In the rows, zero is written as 128.
name the system of each run:
j_197, run 1 (10 x 18):
[[176 117 129 154  80 157 139 149 138  91 217 100 152  81  82 156 100 148]
 [136 118  65 118 181 133  92 105 119  76 179 169  86 133 150  70  97 113]
 [ 79 161 138  87 167  79 150 115  75 123  73 130 167 144 173 105 139 113]
 [ 77 140 164 135  55  97 115 126 139 162 118  76 130 118 119 206 118 157]
 [158 141  77 162  85 160 129 174 159 145 164 115  63 104 101 106 152 103]
 [152 169 131 144 206 183 123 121 149 106 116 141 149 190 139  65 127 121]
 [124  81 159 116 121 116 137  94 104 164  78 177 164 183 171 181 114 112]
 [160  91 147 116  98 149 124 153 105 139 116  85 118  31 111 170 140 156]
 [125 115 106 137 176 114  92 119 195  99 171 148  94 118  66  82 145 159]
 [120 145 120 110 141  90 193 123 101 108 152 172 195 168 132  89 133  78]]
j_232, run 2 (10 x 18):
[[108 171 137 140 149 141 133 134 118 139  85 134 120 177 110 114 134  91]
 [129 131 133 122  96 147 111 123 110 168 106 109 119 147 179 163 116 121]
 [159  89 123 120 123 134 108 103 158 143 113 119 125  97 144 113 152 170]
 [157 109 138 137 157 138 162 169 137 127 115 157 145 110  94 128 150 124]
 [138 159 131 137 110 133 163 144 116 111 138 105 186 141 129 149  96 120]
 [120 115 118 121 138 125  84 103 133 101 152 124 136 129 137 155  75 156]
 [121 110 118  92 153  98 118 138 102 114 169 145 104  99 121 101 158 117]
 [ 91 162 154 134 122 102 148 129 138 129 124 131 135 158  80 115 157 103]
 [111 148 124 157  90 143 117 125 123 136 120 134  86 154 154 164 102 113]
 [147 123 104 113 137 146 100  97 134 139 116 113 109 114 175  83 146 147]]
j_830, run 3 (10 x 18):
[[128 152 128 134 176 134 127 117 127  43 145 103 164  90 159 126  69 181]
 [ 67 116 160 129 171  88 110 148 144 135 132 190  91 186 175 167 117 134]
 [110 131  96  76 105  88 147 166  84 162 123 113 102  83 159  95 185  95]
 [130 175  71 141  99 143  90 107 181 153 145  73 139 167 100  87 118 127]
 [182 139 164 166 116 206 144 147 103 117 171 142 114 149 166 155 116 112]
 [ 87 163 203 114 148 120 121  98  78 107  62  88 144 121 101 152 132 139]
 [146  51 104 123 125 127 108 132 161 202  77 177 125 156  95 159 140 117]
 [178 114 127 121 110 120 181 138 139  90 162 106 175  44 116  91 160 155]
 [ 88 136 125 160 140 102 106  70 162  70 154 163 120 183  90 130  72 135]
 [142  87 100 101 155 134 136 176  55 123 122 170  93  97 199 156 107  96]]
j_625, run 4 (10 x 18):
[[141 162 123 102 138 139 123 156 133 174 160  95 213 191  82 124 128 102]
 [150  97 136 113 103 132  92  94 143 128 192 106 153 128 194 151  99 179]
 [119  98 105 139 132 108 127 101 136  96  93 169  52  83 171 102 142 143]
 [ 88 171 127 139 158 110 162 159 117 121  65 145 129 149  84 121 140  86]
 [135 153 173 118 120 155 117 152 103 145 180  88 174 159  95 172 109 114]
 [175  96 116 121  94 155  97  96 138 130 176 109 111  91 159 105 138 159]
 [115 117  94 143 140 110 140 106 171 128  62 166 102 132 153  87 148 138]
 [ 94 144 158 131 150 108 148 154 105 128  94 153 160 167 112 180 107 100]
 [151 124 159 114 105 145 117 138  90 109 188  93 139  86  98 161 116 134]
 [160 112  86 125 129 137 108 117 161 137 148 128 100 106 122  67 167 137]]
j_391, run 5 (10 x 18):
[[114 139 143 106 180 118 106 122 110  97 216 158 169 197 115 124  92 105]
 [ 94  91 127  89 100  97  53 125 111 176 147 114  61 112 146 172 133 136]
 [114 176  88 140  89 115 157  92 125 122  48  93 110  88 147  68 154 123]
 [154 174 150 192 141 180 170 160 172 116 156 159 136 192 124 103 140 110]
 [151  97 190 100  99 135 119 122  71 133 188 120 170 127 158 201 103 134]
 [101 111 120  97 160 116  76 103 117 166  20  96 129 122  96 153 117 144]
 [172 101  82 150 135 131 178 158 190 140 112 171 122 105 138  66 181 138]
 [112 143 163 145 122  91 169 109 133  44 209 155 180 140 106 141  89 139]
 [110 112 136 118 144 149  47 168  96 147 139 101  63 109  82 196  99 120]
 [147 135  59  78 130 121 135 112  81 138  83 101 127  79 170  51 158 102]]
j_391, run 6 (10 x 18):
[[149 123 145 152 166 160 159 167 135 122 102 156 135 135 143 145 125 131]
 [132  99 167  98 152 103 144 137 106 122 152 149 171 117 114 139 142 131]
 [115 103 108 110 136 103  93 119 145 142 119 121 129 121  67 134 123 132]
 [143 122  66 132 115 123 132 139 147 113 143 123 110  87 137 103 118 133]
 [108 169 134 141 149 128 135 124 118  76 155 138 112 139 142 110 108 124]
 [122 131 158 119 120 142 105 142  99 153 152 136  84 144 128 145 143  99]
 [123 141 120 104  93 113 129 102 106 157 103  96 152 127 145 116 142 118]
 [134 148 135 161 131 151 132 128 180 146 106 121 140 165 135 119 134 150]
 [158  96 165 140 113 148 153 121 124 110 143 145 144 108 152 154 125 148]
 [116 115 140 116 161 115 120 119 106 120  83 136 150 131  84 159 101 116]]
j_441, run 7 (10 x 18):
[[125 103 202 136 108 125 166 158 109 144 121 162  89 102 185 166 178 141]
 [125 145 182 159 103 140 157 114 116 113  92 116 151 128  33 161 130 110]
 [179 102  57 134 139 180  82 127 137 150 128 123 142 150  96 145  75 111]
 [134 103 106 102 161  98 136 133 167 129 123 126 186 111 195 111 124 188]
 [ 90 104 172 135 137  76 146  95 130  92 157 201 102 152 114 124 152 125]
 [130 138  82 130  85 129 150 142  70 100 117 119  91  75 102 132 113  75]
 [ 95 193  98 136 147 134  93 159 175 135 118  72 134 151 112 111 106 150]
 [154 125 151 120 154 154 136 156 123 147 191 161 131 168 198 106 154 114]
 [129 136 185 106  94 119 145  69  79 124 105  95 159  99 122 116 168 130]
 [118 105 122 154 106 152  67 117 139 163 105 131  58 153  85 179 108 120]]
j_197, run 8 (10 x 18):
[[110 189 134 151 171 157 112 157 130  93 163 123 106 168 108 120 103 112]
 [119 125  99 103 137 129 109 137 107 183 112 145 139 190 171 135 116  87]
 [153 130 140 123  98 156 129 124 129 165  80  76 148  93 167 135 150 159]
 [136  99 146 167 115 139 119 103 184 123 116 157  82 125  95 124 152 157]
 [158 121 137 132 162 142 170 152 103 107 131 174 152 134  85 112 144  87]
 [131 111 146 105 163 130  95 116 111 114 146 122 179 143 130 171  74 148]
 [121  88  84  94  98  82 121 129 114 140 150 136 108  84 160 125 139 132]
 [109 180 147 127 138 123 133 119 129  89 135  86 126  99 109  81 158 149]
 [ 89 145 124 151 104 103 128 108 144 125 134 158 120 194 109 144 105  99]
 [146 154 107 126 109 162 148 181  87 143 113 101 132 111 164 150 118  97]]
j_915, run 9 (10 x 18):
[[146  85 158 130  75 101 152  80 134 123 142 144 144  89 117 125 156 150]
 [153 103  63 160 101 152 124 120 133 116 111 146 112 128 104 148  77 105]
 [121 179 126 129 180 137 147 157 115  87 124 113 164 139 133 114  96 125]
 [ 87 132 181 115 146  96  96 136 149 123 180 120 106 130 105 142 150 164]
 [126 118 103  95  79 112 109  95  74 144 141 112 100 103 140 121 138  99]
 [134 159 113 173 102 153 155  98 156 130  71 132 134 170 149 110 124 123]
 [134 126 127 131 178 146 127 204 147 138 155 151 105 139 166 140 136 133]
 [152 112 190  99 145 144 123 103  84 121 143 119 146 106 105 115 167 128]
 [126  92  92 125 100 119 102 100 156 170  82 127 134 143  76 154 113 124]
 [134 140  77 120 128 106 180 169 124 108 125 128 170 102 175 119 108 124]]
j_441, run 10 (10 x 18):
[[129 110 130 146  61 104 158 101 141 116 140 141  93  89 162 114 160 142]
 [ 99 171 141 175 126 145 141 119 131  87  79 128  94 133 120 139 102 127]
 [141 146 120 115 182 164 110 175  92 131 130 124 144 152 120 140 103  97]
 [136 121 133  78 137 107 112 129 129 163 153  98 178 124 125 104 157 142]
 [129  98 139 141  78 113 122  91 153 147 147 154  97 137 136 128 156 136]
 [138 133 129 165 101 142 161 125 118 100  88 130 112  97 145 155 106 128]
 [114 149 137 134 184 142 104 141 131 107 109 132 148 152  94 142  95 128]
 [150 103 101  88 153 124 117 152 108 152 161 141 149 129 129 109 137 107]
 [109 128 124 120  89  87 141  99 153 135 131 113 140 113 130 108 151 149]
 [116 133 133 166 108 143 127 126 131 107 142 157  74 140 140 145 108 122]]
j_625, run 11 (10 x 18):
[[ 41 172 134 163 118  77 125 170 184 114 114 118  66 126  87 149 137 149]
 [156 153 142 146 108 164 184 190  87 128 190 163 130 164 146 137 133  62]
 [171 159 159 133 116 171 121  39 120  87 125  67 175 112 127  80 126 164]
 [128  72 105 124 174 149  47 115 150 182  89 166  64 169 124 140 128 128]
 [112 137 107 113  87  94 188 186 112 156  66  98 164  82 174 167 129 134]
 [115 121 206 172 108 114 147 105 169  89 193 155 125 142  47 151 147 144]
 [189  93  41  95 141 156 130 119  69 132 143 159 143 127 137  84 107  63]
 [ 90 173 128 120 178 110 100 112 184 105  86  65 175 114 126 108 113 208]
 [101  88 169 108 149 108 105 178 106 169 180 196  66 176 161 173 153  98]
 [129 181 104 125  41 117 186  98  74  91 115  63 152  60 148 101 129 113]]
j_830, run 12 (10 x 18):
[[140 140 128  98 115 151  75 155 110 165 194  82 100 115  75 121 152 108]
 [174 130 159 131 116 183  98  48 115 135 136 110 141 157 156  98 132 141]
 [136 135 161 156 114 142 180 113 120 124  62 148 181 155 152 160 110 125]
 [107 106 133 136 121  97 144 171 143 131  96 134 125  88  66 185 127 131]
 [147  80 117 114 152 120  96 116 147 116 160 149  92  88  86  98 152 145]
 [148 125 105 111 158 123 137  89 127  91 156 158 169 149 171  72 115 127]
 [ 90 152 102 126 108  94 146 149 116 111 134 130 153 148 175 164  77 117]
 [ 97 143 122 129 109 124 103 170 130 145 128 104  59  93 145 157 136 135]
 [141 154 136 126 156 163 109 122 144 149 125 117  93 143 122  66 180 123]
 [153 153 139 130 125 154 151 122 111 145 138 130 188 182 117 117 128  90]]
j_915, run 13 (10 x 18):
[[121 183 182 170  71 128 182 156 170 104 186  94 157 123 147 138 141 166]
 [160 113 101 120 130 167  52 114 135 127 204 112  60 116 123  99 124 131]
 [112 145 120  99 170 131 116  66  69 125  67 148 140 177 144  88 122  80]
 [ 87 124 168 146 126  99 149 179 173 173  81 152 130 165 158 192 139 147]
 [180 109 134 118 100 154 153 179 107 134 173 100 116  40 147 121 174 142]
 [175 114 116 146 130 163 108  53 154 122 116 139 147 154  43  80 134 115]
 [102 109  67 100 175  97 116 165 121 142 118 167 164 176 145 168  62 101]
 [106 150 205 126 126 105 170 131 111  73 131  92 168  74 170 152 135 185]
 [122 112 112 153  87 126  79 116 168 131 155 118  40  88  53 124 147 138]
 [131 167  61 101 119 128 154 116  63 124 132 138 148 169 138  76 111  38]]
j_232, run 14 (10 x 18):
[[171  60 113 144  88 125 142  76 155 134 127 179 118 118  84 113 151 124]
 [122 140  78 146 141 111 187 164 128  96  64 149 142 101 120 115 112 110]
 [105 186 169 125 164 144 120 157 118 106 130  86 159 142 175 152 102 161]
 [156  96 158 102 125 151  66  96 105 139 193 114 118 130 111 144 124 134]
 [133  92  69 108 106  84 138 115 142 143 134 153 131 115  69  95 149  95]
 [ 79 164 130 156 136  89 174 167 158 110  95 157 126 146 145 138 128 125]
 [129 163 181 143 127 170 119 107  94  97 140 108 103 135 186 140 117 144]
 [163 103 108 103 138 159  68  89 109 153 118 104 114 117  91 105 138 119]
 [123 106  89 109 129  96 148 183 152 178 109 147 145 130 107 137 149 108]
 [119 146 170 160 101 117 183 133 157 107 141 141 157 144 179 147 128 158]]

runs to name:
run 15 (2 x 18):
[[ 91 140 135 148  92 125 108  87 113 149  56 125  53 132 120 131 141 109]
 [122 151 133 150 126 160 136 210 121 145 115 110 131 142 150 202  92 120]]
 => j_441
run 16 (2 x 18):
[[133 120  98 110 158 134 133 218 114 149 113 125 119  90 110 146 138 111]
 [129 168 161 132 104 123 157 139 163 134 174 103 192 167 151 122 135 156]]
 => j_232
run 17 (2 x 18):
[[ 95 135 174 133 149  84 164 150 101  44 158 145 120  71  96 149 117 140]
 [ 92  92  89  92 174  88  65  98 116 131 119 163  80 142 117 120 113 117]]
 => j_830
run 18 (2 x 18):
[[116 109 122  67 154  91 100 125  96 138 135 104 164 108 140 135 116 141]
 [102 118 170 118 117  86 124 143 142 132 158 129 122 112  85 150 159 142]]
 => j_232
run 19 (2 x 18):
[[148 123 116 151 101 133 130 107 176 129 138 117 149 127  82 113 129 147]
 [132 118  82 114 151 119 118 139 118 111 160 149 132 136 139 118  93 109]]
 => j_915
run 20 (2 x 18):
[[169 134 138 171 151 174 162 187 176 108 155 128 173 131 103 157  98 155]
 [141 116 126  77 185 129  75 132 108 100 186  97 152  91  83 115 112 148]]
 => j_915
run 21 (2 x 18):
[[ 78 120 155 144 131  90 127 171 169 139 149 160 124 170 146 200 103 149]
 [126 122 164 109 108 122 132 141  88 125 109  79 102  29 119 150 162 158]]
 => j_391
run 22 (2 x 18):
[[ 96 134  93  93 109 108  68 169 128 167 197  86 132 150 180 175  84 140]
 [141 159  81 112  86 138 120 116 134 165 125  88  90 105 183  45 187 121]]
 => j_197
run 23 (2 x 18):
[[118 105 160 120 181 134 116  81  91 123  73 185 101 162 127 113 149  99]
 [108 150 107  96 111 123 109 146  81 155  81  65 149 106  88 168 104 104]]
 => j_625
run 24 (2 x 18):
[[129 110  89 126 148 104 184 150 121 126  44 156 184 112 120 137 110 109]
 [123 127 135 127 189 109 143 200 182 119 177 147 161 123  97 122 147 157]]
 => j_391
run 25 (2 x 18):
[[100 101 162 125 133  89 122 116 129  98 147 148 139 119 133 177 102 160]
 [116 122 110  95 107 102 130 158  93 122 176 119 106  86 109 119 144 109]]
 => j_197
run 26 (2 x 18):
[[142  72 116 160 156 149 113 139 136 109 116 187 110 147  99 195  67 126]
 [146  93 124  75 186 122 135 195  95 134 155 143 144  82 160 121 152 132]]
 => j_197
run 27 (2 x 18):
[[190 141  62 135 137 189 148 183 109 120 160 130 103 102 132  70 139  83]
 [116 154 121 112 181 120 127 111 159 148  94 121 229 215 119 110 106 132]]
 => j_232
run 28 (2 x 18):
[[120 103  99 105 160 102 122 140 135 153  94 151 147 142 113 121 130 118]
 [111 117 109 119 101  82 147 141 137 125 168 143 143 128 140 141 118 126]]
 => j_441
run 29 (2 x 18):
[[159 139 151 164 129 158 154 117 152 101 131 121 180 144 110 130 116 148]
 [123 108 100 107 166 123  79 155 136 125 159 122 114 111 105 146  99 141]]
 => j_915
run 30 (2 x 18):
[[129  73 151  68 196 103  93 129 100 140  88 119 177  90  96 165 122 163]
 [110  86 115 105  93  49 145 130 172 126 181 130 162  84 105 132 146 167]]
 => j_197
run 31 (2 x 18):
[[166  71 108 104 154 140 112 102 102 132 155 183 110 134 167 101 136 116]
 [ 92 158 104 111 137  90 132 106 124 108  60  95 148 100 134 110 121 146]]
 => j_625
run 32 (2 x 18):
[[135 131 149 125 160 166  97 172 102 121 153 118 100 115 124 162 111 127]
 [128 102  95  88 159 114  91 127 136 170 130 140 131 150 128 103 144 120]]
 => j_197
run 33 (2 x 18):
[[112  97 154 117  97 104 103  66 116 134 145 149 135 160 126 159 109 128]
 [148 102  93 134 101 129 153 117 117 123  75 132 116  81 174 128 122 132]]
 => j_830
run 34 (2 x 18):
[[114 104 134  98 121  56 181 138 134 122  96 109 199  57  86 131 156 160]
 [101 145 155 157  88  92 139 128 167  65 231 117 132 112  97 151 102 166]]
 => j_197
